In the rows, 128 means zero.
Each path below is one point turned by a fixed rotation once a step. After each direction that follows a path, write how fast that rotation turns it, in degrees per step (0 if it stays still).
Each turn is a multiple of 5 degrees from 10 to 175, or 0.
Each row of a path follows its step; steps can be skipped.

step 1: [136 118 122 130 128 126 123 141 130 143 139 121 130 129 120 115 133 142
 117 128 127 118 115 121 137 122 131 121 142 126 129 114 123 128 136 135
 116 146 139 130 128 136 136 141 131 125 124 140 144 136 130 118 128 114
 134 134 130 115 134 129 129 141 139 123 126 134 120 129 122 131 132 112
 124 127 131 120 136 129 121]
step 7: [124 127 117 131 120 134 115 139 127 125 129 122 134 118 119 130 132 115
 131 125 131 133 124 118 143 126 126 117 131 126 119 126 122 128 125 136
 109 131 121 124 114 131 126 136 133 138 121 140 128 118 128 128 137 118
 142 126 139 121 142 116 137 134 121 113 132 113 121 127 120 129 127 118
 121 131 127 103 131 127 128]
step 8: [128 137 130 127 129 132 133 148 127 124 125 112 137 127 117 124 126 136
 127 120 117 132 132 123 130 128 122 128 127 130 126 118 139 140 123 134
 130 131 126 108 135 148 115 127 120 121 131 127 130 123 132 138 138 121
 148 140 133 122 140 136 121 140 136 140 128 130 128 127 135 136 113 124
 119 123 127 117 137 136 118]
step 10: [131 114 128 139 114 131 129 122 119 135 122 125 133 128 117 117 127 129
 128 123 125 133 131 137 129 106 123 121 140 143 136 121 124 126 126 121
 129 122 141 130 128 130 120 137 131 126 123 130 125 116 115 114 128 116
 127 122 122 123 136 119 124 134 113 122 131 119 122 130 109 125 123 111
 120 118 125 137 136 133 109]
step 12: [117 123 132 143 119 131 124 130 127 142 132 136 133 140 120 120 111 146
 125 128 133 126 132 130 131 118 136 132 133 118 128 136 131 126 125 111
 114 141 129 133 135 122 116 128 136 119 132 134 135 131 129 131 123 122
 132 138 132 132 140 125 123 125 137 133 129 132 120 135 125 136 110 135
 128 123 133 103 115 128 135]
step 15: [131 136 120 127 128 137 125 111 133 132 112 129 119 131 111 129 133 126
 125 139 119 130 108 128 127 132 128 124 133 132 115 131 137 123 124 130
 111 145 128 128 136 128 115 131 117 117 120 130 127 119 130 115 136 129
 139 132 135 119 131 115 122 136 123 136 129 133 128 133 132 131 119 127
 114 141 135 110 128 138 128]
step 19: [129 126 126 132 127 132 129 128 129 132 136 131 133 137 116 128 125 120
 121 133 136 130 139 144 134 131 132 127 118 134 137 119 115 129 124 119
 125 128 139 129 142 130 117 137 125 125 129 145 141 115 115 122 121 124
 138 137 124 122 150 124 118 147 134 142 127 126 121 117 136 132 139 125
 115 116 127 121 134 117 130]
step 23: [121 133 116 127 129 132 130 122 118 128 126 121 134 121 127 116 116 132
 133 131 119 134 135 118 132 125 142 124 139 129 124 134 136 129 135 115
 114 131 140 125 134 128 124 141 107 129 127 145 117 125 118 120 120 121
 126 115 130 138 126 109 130 123 123 133 138 133 117 133 126 127 128 131
 115 119 126 114 145 136 123]
step 25: [122 126 126 133 131 139 120 141 130 118 114 131 146 130 110 133 124 131
 130 123 117 126 135 133 127 130 123 126 115 125 125 131 142 126 124 126
 130 133 138 110 135 135 130 125 138 129 136 135 139 119 124 137 129 119
 147 149 133 126 147 127 127 129 120 144 129 122 126 136 127 124 121 128
 120 120 129 115 128 119 124]
[128 129 129 131 127 128 126 128 129 130 128 129 128 129 130 130 131 128
 128 129 129 127 127 129 129 130 127 130 129 124 129 125 127 129 129 127
 125 128 125 126 130 128 132 131 128 134 130 124 131 125 131 126 129 130
 127 127 127 125 126 126 129 127 128 125 128 129 128 126 127 128 127 127
 127 132 125 127 131 126 130]
170
[127 128 128 133 125 128 126 126 127 125 126 130 127 126 128 130 129 130
 129 128 126 128 126 125 127 128 128 128 128 129 130 131 130 130 128 127
 130 130 127 132 129 127 128 126 127 128 126 132 127 128 126 131 123 130
 128 127 129 128 128 129 126 128 133 126 129 128 126 129 128 128 128 130
 126 131 124 129 131 127 128]
40
[128 127 127 128 131 127 126 127 131 131 127 127 125 130 127 125 130 130
 129 131 129 131 128 127 127 125 126 127 127 131 127 128 130 129 126 129
 125 127 127 133 130 129 128 129 131 128 126 125 130 126 129 128 125 129
 125 128 129 127 128 130 127 127 129 128 127 130 129 128 133 125 129 128
 126 127 129 128 126 129 131]
20
[124 128 126 128 130 127 126 127 127 126 127 130 127 134 129 128 126 127
 126 128 129 129 128 125 129 127 127 126 129 126 127 130 127 124 132 127
 128 126 130 128 127 128 129 129 126 126 128 128 128 127 132 132 129 131
 124 128 134 131 128 126 128 130 126 130 126 129 128 128 126 129 127 129
 128 130 127 129 130 129 129]
40
[129 128 131 131 131 127 125 128 127 125 128 129 126 128 128 128 128 126
 126 129 131 124 130 133 128 127 129 127 128 129 128 131 128 127 125 126
 127 128 129 127 129 127 127 132 128 126 133 130 125 125 128 128 129 128
 128 127 128 129 126 131 127 127 130 129 130 124 127 131 130 127 130 128
 127 129 129 127 128 129 129]
110
[126 129 125 127 128 126 127 129 127 128 127 131 127 127 129 127 132 123
 125 130 127 128 128 128 131 130 131 126 127 128 127 126 127 128 127 131
 128 129 126 132 129 125 128 125 129 127 127 129 127 129 130 128 130 126
 128 130 127 129 126 127 130 132 129 125 129 128 128 130 127 126 131 126
 131 130 127 128 125 130 131]
170
